Here are some points, each followed by its number:
[-0.6 -0.4  0.4 -0.8 -0.2 -1.2  0.4 -0.1 -0.6  0.5 -0.3 -0.3  0.4 -0.7
 -0.7  0.8 -0.2  0.4 -1.1 -0.2 -0.3 -0.2] 0
[-2.8  0.  -2.   4.1  1.9 -2.   2.5 -0.1  0.2 -1.1  0.2 -0.2 -1.2  1.8
  2.4  1.5  3.9  3.  -1.6  0.5  1.   1.4] 1
[ 0.1  0.1 -0.6  0.  -0.1  0.9 -0.1  0.4  0.7  0.   0.5  1.   0.1 -1.1
 -0.2  0.5  0.4  0.  -0.3 -0.9 -0.3 -0.6] 2
[-0.3  0.9  1.1  0.7 -0.8 -0.7 -0.7  0.4 -0.5  0.5  0.3  0.  -0.5  0.7
  0.3 -1.2 -0.2  0.1  1.2 -0.1  0.  -0.4] 3
[-0.7 -0.8  0.3  0.6 -0.3 -0.2 -1.   0.2 -0.3 -0.9  0.   0.2  1.7 -0.4
  0.5 -0.3 -1.  -0.2  0.2  0.9 -1.2  0.8] 4
[ 0.8 -0.9 -1.4 -0.7  0.1  1.9 -0.4 -1.7  0.9 -0.4 -0.1 -0.7  2.6 -1.1
  0.4  0.3 -0.2  0.3  0.7  0.5 -1.5  1.5] 5
[ 0.1 -0.1  1.4 -0.8 -0.5 -1.3 -1.4 -0.4 -0.6  1.7 -1.6 -1.5  1.  -0.9
 -0.9  0.3  1.3  1.2 -1.1 -1.4 -0.7  0. ] 6
[-0.1  1.1  1.5  0.6 -1.1 -0.6 -1.3  0.2 -0.8  0.5  0.1 -0.2 -0.4  0.8
  0.5 -1.7 -0.5 -0.1  2.1  0.  -0.1  0. ] 7
[ 0.7  0.1  0.5 -0.6 -0.1 -0.3 -1.5  1.2 -0.2 -0.3 -1.3 -1.  -0.5 -0.3
 -1.3 -0.2 -0.7 -1.9 -0.2  1.  -0.4 -0.6] 8
[ 0.4  1.1  2.  -1.9 -0.9 -0.8  0.8 -0.1 -0.6  1.4  0.6  0.5 -1.1  0.1
 -1.4 -0.3 -1.4 -1.  -0.6 -1.   1.  -1.5] 9
[-0.3 -0.7  0.4  1.2  0.9 -1.9 -1.   1.1 -0.5 -0.2 -0.5  0.4 -1.5  0.3
  0.1  0.4  0.5 -0.2 -1.3  0.8  0.8 -0.3] 10
[ 0.5  0.   1.5 -0.5  0.8 -1.2 -3.4 -0.6 -0.3  2.4 -0.4 -0.2 -0.9  1.5
  0.6 -0.8  0.2  1.6  2.  -0.7  0.2  0.8] 11
[-0.5  0.5 -1.   1.4 -0.2  0.2  0.9  0.9 -0.7 -1.1  0.  -0.5 -0.4  0.2
  0.3 -0.4  0.6 -0.9 -0.9  0.4  0.4 -0.3] 12
[ 0.   0.3  0.2 -0.1 -0.8  0.7  1.   0.   0.3 -0.7  1.   0.7  0.2 -0.3
  0.1 -0.2 -1.  -0.2  0.8 -0.2 -0.1 -0.4] 13
[-0.2  0.6 -2.2  0.  -0.6  1.8  3.6 -1.7 -0.3 -0.8  0.8 -0.2  1.1  0.2
  0.5 -0.2  1.1  1.  -0.3  0.   0.9  0.9] 14
[ 0.  -1.  -0.5  0.6 -0.1 -1.5 -1.1 -2.1 -2.  -1.9 -2.7 -0.6  0.3 -0.7
 -0.5  0.1  0.8 -0.3 -1.4  0.5  2.1  0.5] 15
[-0.3  0.9  1.9 -1.4 -1.5 -0.8  0.7  0.2 -0.7  0.8  0.2  0.2  0.  -0.5
 -1.3 -0.4 -0.8 -0.5 -0.8 -0.7  0.4 -1.1] 16
[-0.2  0.   0.7 -0.6  0.   0.2 -0.3  0.4  0.5  1.   0.5  0.1 -0.1  0.4
  0.2 -0.2 -0.7  1.1  1.3  0.1 -0.9  0.4] 17
[-1.1  0.2  0.   0.  -0.9  1.   1.7 -0.2  0.5 -1.   2.   2.   1.  -1.2
  0.8  0.6 -1.4  0.4  0.6 -1.  -0.8 -0.4] 18
[ 0.  -0.3  0.4 -0.9 -0.1  0.1 -0.5  0.3 -0.2 -0.2 -0.3  0.   0.2 -0.2
 -0.1  0.1 -0.9  0.1  0.6  0.9 -0.4  0.5] 19
[ 0.2  0.  -0.2 -0.8  0.   0.1  1.3 -0.8 -0.2  0.1 -0.3 -1.2  0.   0.3
  0.   0.2 -0.2  0.   0.2  0.8  0.4  0.7] 20
[-1.2 -1.9  0.   1.4  0.1 -0.3 -1.4 -0.1 -0.1 -2.6  0.1  0.7  2.9 -0.4
  1.3 -0.2 -1.4 -0.3  0.1  1.8 -1.3  1.3] 21
[-0.4  0.   0.3 -0.3  0.  -0.4  2.6 -1.2  0.2  1.1  0.2 -2.1 -0.1  0.9
  0.9  0.4 -0.2  1.5  1.5  0.8 -0.2  1.8] 22
[-0.1 -0.6 -0.3 -0.4  1.3 -0.8 -0.6 -1.7  0.4  1.8 -1.  -1.   0.7  0.3
 -0.2  0.8  2.1  1.9 -1.4 -1.2  0.2  0.7] 23
[-1.  -0.7 -0.3  0.6  0.9 -0.3  1.3 -0.6  0.3  0.   1.1  0.5  0.   1.3
  1.5  0.5  0.1  1.6  0.4  0.2  0.5  1.2] 24
[ 0.7  0.2 -0.4  0.2  0.5  1.1  0.1 -1.3  0.7  0.3  1.3  1.8  0.   1.
  0.4 -0.9  0.4  0.2  0.4 -1.5  0.8 -0.4] 25
[ 0.3  0.4 -0.8  0.1 -0.1  1.   0.4  0.4  0.7  0.5  0.1 -0.6 -0.1 -0.1
 -0.2  0.   0.5 -0.2  0.2 -0.1 -0.2 -0.1] 26
[-0.1 -0.5  0.1 -0.5 -0.8 -0.5  0.6 -0.6 -0.4 -1.3 -1.2 -0.8  0.5 -1.7
 -0.7  1.2 -0.7 -0.1  0.   0.7  0.   0.2] 27
[ 0.  -0.7 -0.7 -0.8  1.3  0.5 -1.6  1.   0.8  1.1 -0.4 -0.8  0.3 -0.1
 -0.5  0.5 -0.1 -0.1 -0.4  0.4 -1.7  0.3] 28
[ 1.7  0.7 -1.1  0.7  0.5  2.4  0.9 -0.5  2.3  0.2  1.   0.1 -1.3  0.7
  0.8 -0.3  0.5 -0.4  2.3  0.   0.4  0.3] 29
[-1.4  0.8  1.9  0.9 -1.8 -0.4  0.6  2.  -1.3 -1.4  1.4  0.6 -0.1  1.3
  0.8 -2.3 -2.9 -0.7  2.   1.6 -0.9 -0.3] 30
[ 0.2 -0.1 -1.3 -0.6 -0.4  0.9 -0.7 -0.8 -0.5  0.5 -0.5 -2.2  3.  -0.3
  1.  -0.5  0.7  0.5  0.9  0.9 -1.9  2.3] 31
Which two points above are nearest to each new point by angle? Their numbers follow each, nearest first.
[-0.6 -0.6  0.   0.4  1.3 -0.8 -1.   0.5  0.2  0.3  0.2  0.6 -0.5  0.7
  0.3  0.4  0.3  0.6 -0.6  0.  -0.1  0.1] 10 1
[-0.3  0.2 -0.5  0.7  0.3  0.4 -0.2  0.7  0.4  0.3  0.7  1.2 -0.9 -0.3
 -0.1  0.3  0.6  0.2 -0.8 -1.3  0.4 -1. ] 2 25
[-0.7  0.3 -1.7  1.6 -0.1  0.5  1.   0.8 -0.4 -1.6  0.3 -0.3 -0.2  0.6
  0.6 -0.6  0.4 -0.9 -0.9  0.5  0.6 -0.4] 12 1
[-1.   0.7  1.7  0.7 -1.6 -0.5  0.1  1.7 -0.9 -0.9  1.1  0.7 -0.3  0.8
  0.4 -1.6 -2.6 -0.6  1.8  1.2 -0.5 -0.5] 30 3
[-0.3  0.5 -0.7  1.2 -0.2 -0.3  1.3  0.4 -0.6 -1.1 -0.4 -0.4 -0.2 -0.2
  0.1 -0.2  0.7 -1.3 -0.8  0.6  0.2 -0.2] 12 1
[-0.4  0.7 -0.8  0.8 -0.2 -0.2  1.2  0.2 -0.5 -1.1 -0.7 -0.8 -0.1  0.1
 -0.3 -0.2  0.7 -1.2 -0.8  0.9  0.1 -0.1] 12 15
[ 0.  -0.8  0.2 -0.8 -1.6 -0.9  1.5 -1.  -0.8 -2.1 -1.8 -1.4  1.1 -2.9
 -0.6  2.1 -0.9 -0.1  0.1  1.4  0.   0.6] 27 0
[ 0.5 -1.3 -0.7 -1.4  2.3 -1.  -1.1 -2.6  0.5  2.5 -1.5 -0.9  0.5  0.5
 -0.6  1.2  2.8  2.6 -2.2 -1.7  0.4  0.6] 23 6
[ 0.5  0.8 -0.6  0.  -0.4  0.5  0.6  0.3  0.6  0.1 -0.3 -0.8 -0.2 -0.5
 -0.4 -0.1  0.6 -0.2  0.3  0.1 -0.4 -0.4] 26 29
[ 1.7 -0.4  1.3  0.3  0.5 -0.4 -1.7 -1.2  0.6  0.2 -1.5 -0.7 -1.1  0.9
  0.3 -0.4  0.3  0.6  2.5  0.7  0.7  1. ] 11 7
[ 0.1  0.   0.7 -0.4  0.8 -0.4 -2.3 -0.4 -0.1  1.8 -0.1 -0.5 -0.6  1.1
  0.7 -0.6  0.1  1.3  1.4 -0.7 -0.1  0.6] 11 17
[ 1.1  0.4  0.9  0.1 -0.8  0.  -1.   1.6  0.2 -0.5 -0.8 -0.9 -0.9 -0.7
 -0.9 -0.3 -1.1 -2.3  0.7  1.2 -0.5 -0.8] 8 19
[ 0.1 -0.3  0.1  0.3  0.4 -0.7 -0.5  0.4 -0.1 -0.2 -0.5  0.  -0.6 -0.1
 -0.2  0.4  0.2 -0.3 -0.6  0.3  0.3 -0.2] 10 8
[ 0.2  0.  -1.3 -0.5  1.   1.6  0.1  0.7  2.1  2.   1.5  2.1  0.1 -1.
 -1.1  1.3  1.7  0.  -2.7 -2.8 -0.2 -1.8] 2 25
[-0.9  0.7  1.3  0.6 -1.2 -0.4  0.2  1.2 -0.7 -0.7  1.1  0.6 -0.2  0.7
  0.5 -1.5 -1.7 -0.2  1.1  0.8 -0.2 -0.5] 30 3
[ 0.4  0.3 -0.6 -1.1 -0.5  0.8  1.5 -0.9  0.1  0.   0.3 -0.2  0.6 -0.6
 -0.6  0.2 -0.2 -0.1 -0.3 -0.6  0.1 -0.4] 14 13
[-0.2 -0.4 -0.3  0.2 -0.2 -2.  -0.2 -1.2 -1.9 -1.3 -2.1 -1.2  0.8 -0.1
 -1.   0.1  1.  -0.8 -2.8  0.1  1.6 -0.4] 15 0
[ 0.5  0.4  0.4  1.1  0.3  0.5 -0.1  1.2  1.4  0.5  0.7 -0.1 -1.3  1.
  0.6 -0.5 -0.3 -0.4  1.7  0.6 -0.5  0. ] 29 17
[ 1.1  0.1  0.6 -1.4  0.3  0.4  0.4 -0.6  0.2  0.2  0.6  0.3 -1.2  1.3
 -0.4 -0.5 -1.6 -0.8  0.9  0.   1.1 -0.5] 9 25
[ 0.1  0.3  0.6  1.1  0.4 -1.5  0.   1.2  0.  -0.1 -0.9 -0.6 -2.1  0.6
 -0.2  0.6  0.7 -1.  -0.9  0.6  1.4 -0.8] 10 12
[ 0.7  0.   0.5 -0.7  0.1 -0.2 -0.9  0.6 -0.1  0.  -0.9 -0.4 -0.6 -0.2
 -1.  -0.1 -0.5 -1.2  0.   0.5 -0.3 -0.5] 8 19
[-0.3  0.4 -0.5  1.  -0.5 -0.2  1.   0.3 -0.6 -1.1 -0.3 -0.4 -0.1 -0.3
  0.3 -0.2  0.6 -0.7 -0.7  0.5  0.5 -0.1] 12 1
[ 0.6 -0.3  0.3 -0.3 -0.5  0.5 -1.3 -0.2  0.4 -0.6  0.1  1.2  1.  -1.3
 -0.3  0.  -0.6 -0.6  0.2 -0.7 -0.5 -0.7] 2 18
[ 0.2  0.1  0.9 -0.3  0.3 -0.6 -1.8 -0.1 -0.1  1.1 -0.1 -0.2 -0.4  0.8
  0.3 -0.5 -0.1  0.6  0.7 -0.4 -0.1  0.1] 11 7
[-0.7 -1.  -0.1  0.6  1.7 -1.2 -1.3  0.5 -0.1  0.3  0.   0.6 -0.6  0.9
  0.4  0.5  0.4  0.9 -1.1  0.4  0.   0.3] 10 1
[ 0.3  0.5 -1.9 -0.6  1.2  2.   0.3  1.4  2.7  2.7  2.6  3.1  0.2 -1.5
 -1.1  1.7  2.6  0.1 -3.9 -4.  -0.1 -2.6] 2 25
[ 0.3 -0.3 -0.4 -1.5  0.5  1.1  0.  -0.4  0.1  0.3  0.4  0.9  0.2  0.2
 -0.5  0.  -0.5  0.3 -0.1  0.   0.3  0.1] 25 5
[ 1.3  1.  -0.9 -1.5 -0.1  1.6  0.4  0.1  0.8  1.8 -0.8 -2.2  0.   0.1
 -1.6 -0.8  0.5 -1.1  0.  -0.2 -0.9 -0.3] 26 28
[ 0.2  0.2 -0.6 -0.5 -0.5  0.5 -0.4 -0.7 -0.2  0.4 -0.3 -1.1  1.8 -0.8
  0.7 -0.2  0.7  0.7  0.9  0.3 -1.3  1.2] 31 5
[ 0.5  0.1 -0.1 -0.9 -0.7 -0.4 -1.1 -0.6 -0.9  1.2 -1.1 -1.3  1.6 -1.
 -0.4 -0.1  1.   0.4 -0.3 -0.8 -0.8  0.4] 6 31
[-0.2 -0.6 -1.7  0.2  0.7  1.9  0.5  0.   1.1 -0.5  1.2  0.4  1.4 -0.1
  0.9  0.1  0.   0.1 -0.2  0.5 -1.1  0.9] 5 14
[ 0.   0.1  0.2 -0.2 -0.5 -0.4 -0.6 -0.1 -0.4  0.5 -0.5 -0.6  0.7 -0.3
  0.  -0.1  0.4  0.2  0.2 -0.2 -0.3  0.2] 6 31
[ 0.6  1.8 -2.7  0.4 -0.8  3.7  2.7  1.1  1.4  1.   0.6 -2.3  0.2 -0.7
  0.  -0.5  1.9 -0.4  0.8 -0.1 -1.4  0.3] 26 29
[ 0.1 -0.6 -1.2 -0.2  0.8  1.4 -0.3  0.1  1.  -0.2  0.8  1.1  0.4 -0.5
  0.2  0.4  0.1  0.5 -0.2 -0.3 -0.5  0.1] 2 5
[ 0.1 -0.1  0.6  1.   0.6 -1.5 -0.3  1.1 -0.4 -0.3 -1.3 -1.1 -1.8  0.4
 -0.3  0.6  0.9 -0.9 -1.3  0.8  1.  -0.3] 10 8
[ 0.5 -0.7 -0.2  0.2 -0.1 -0.7 -1.  -1.2 -0.9 -1.5 -1.5 -0.1  0.4 -0.5
 -0.3  0.2  0.2 -0.3 -0.7  0.4  1.2  0. ] 15 27
